Rotation paths and how fast each direction turns (degrees each step)
Each turn is a multiple of 5 degrees from 10 to 175, or 0.
Each row of a path follows its step; steps can be skipped.
Path 1:
step 0: -35,24,-9,10,-12,4,33,11,-21,-6,19,28,25,1,13,-22,-5,2,0,12,6,-11,-24,-16,10,-19,20,13,15,0,-44,46,-21,-10,4,28
step 1: 0,-6,-2,-18,39,4,-1,37,-10,-43,-16,-17,-8,-34,12,22,-10,-4,-7,-25,27,-5,19,-9,7,43,-16,-17,13,-5,-29,11,-9,-1,-23,8
step 2: -8,-17,12,-26,5,13,22,-53,13,-8,-9,27,-36,18,32,27,21,9,5,16,24,-17,-6,20,3,0,-15,-21,30,0,26,10,15,14,-5,-12
step 3: -13,24,-34,-31,-49,0,-22,14,15,2,-6,14,-16,-19,5,-5,-9,3,-18,4,1,34,-2,-37,6,-35,9,-5,25,-9,15,-14,16,16,2,23
step 4: -7,10,-17,16,-17,-1,-33,30,3,-1,0,11,25,35,26,-9,5,-20,-23,-11,16,-1,10,26,41,18,17,-27,-21,2,-28,-4,7,16,-11,-37
step 5: -13,-11,46,4,-3,7,-4,11,-33,-8,2,-33,-10,26,-36,10,11,-20,-25,12,-4,-5,2,0,-39,-1,-4,-34,19,2,13,-3,38,-16,-18,-17
step 6: 21,8,6,7,-10,19,-15,-15,13,-18,2,17,7,8,-30,-2,-10,47,35,11,-25,9,43,6,12,3,5,6,11,25,13,-15,40,-6,37,9
step 7: -6,3,-2,11,-24,10,-20,3,5,30,-11,-34,22,-2,-14,-26,-15,17,14,8,42,25,-16,47,1,-26,-14,5,-31,-20,-14,16,-10,-9,8,27
step 8: 5,-13,20,28,7,5,8,44,-17,-7,-19,-6,18,-3,-1,-15,6,17,18,-17,-17,8,-23,5,-31,34,19,15,6,-28,28,6,-29,31,-13,-32
step 10: 0,37,-31,-2,-5,13,15,-19,18,39,-6,12,-22,-14,-20,9,-28,-19,1,-32,-40,1,-20,7,4,12,-40,9,-15,-15,11,9,-1,-7,26,9
Directions:
7,-1,5,5,-1,-3,-2,-9,2,5,-6,-6,-6,-8,4,-6,4,16,1,-3,17,1,2,-1,0,7,3,4,8,-3,2,4,-1,7,-5,8  65
4,2,-6,-1,5,2,-9,-11,1,-3,16,0,-4,0,-3,0,-6,2,2,4,13,-3,-5,9,5,2,-3,-3,-9,-4,-2,-1,-2,-7,-6,-12  140
1,9,1,-5,-3,5,9,6,7,2,0,-8,-13,0,4,-4,-6,-3,-3,5,3,-6,-2,-3,7,1,-3,-8,7,13,0,-6,-12,7,4,-6  40
4,4,7,-3,3,-7,-1,11,11,4,4,9,5,-1,3,4,18,7,0,3,7,-8,-2,6,1,-3,-4,1,-5,10,1,6,4,-1,7,-4  155
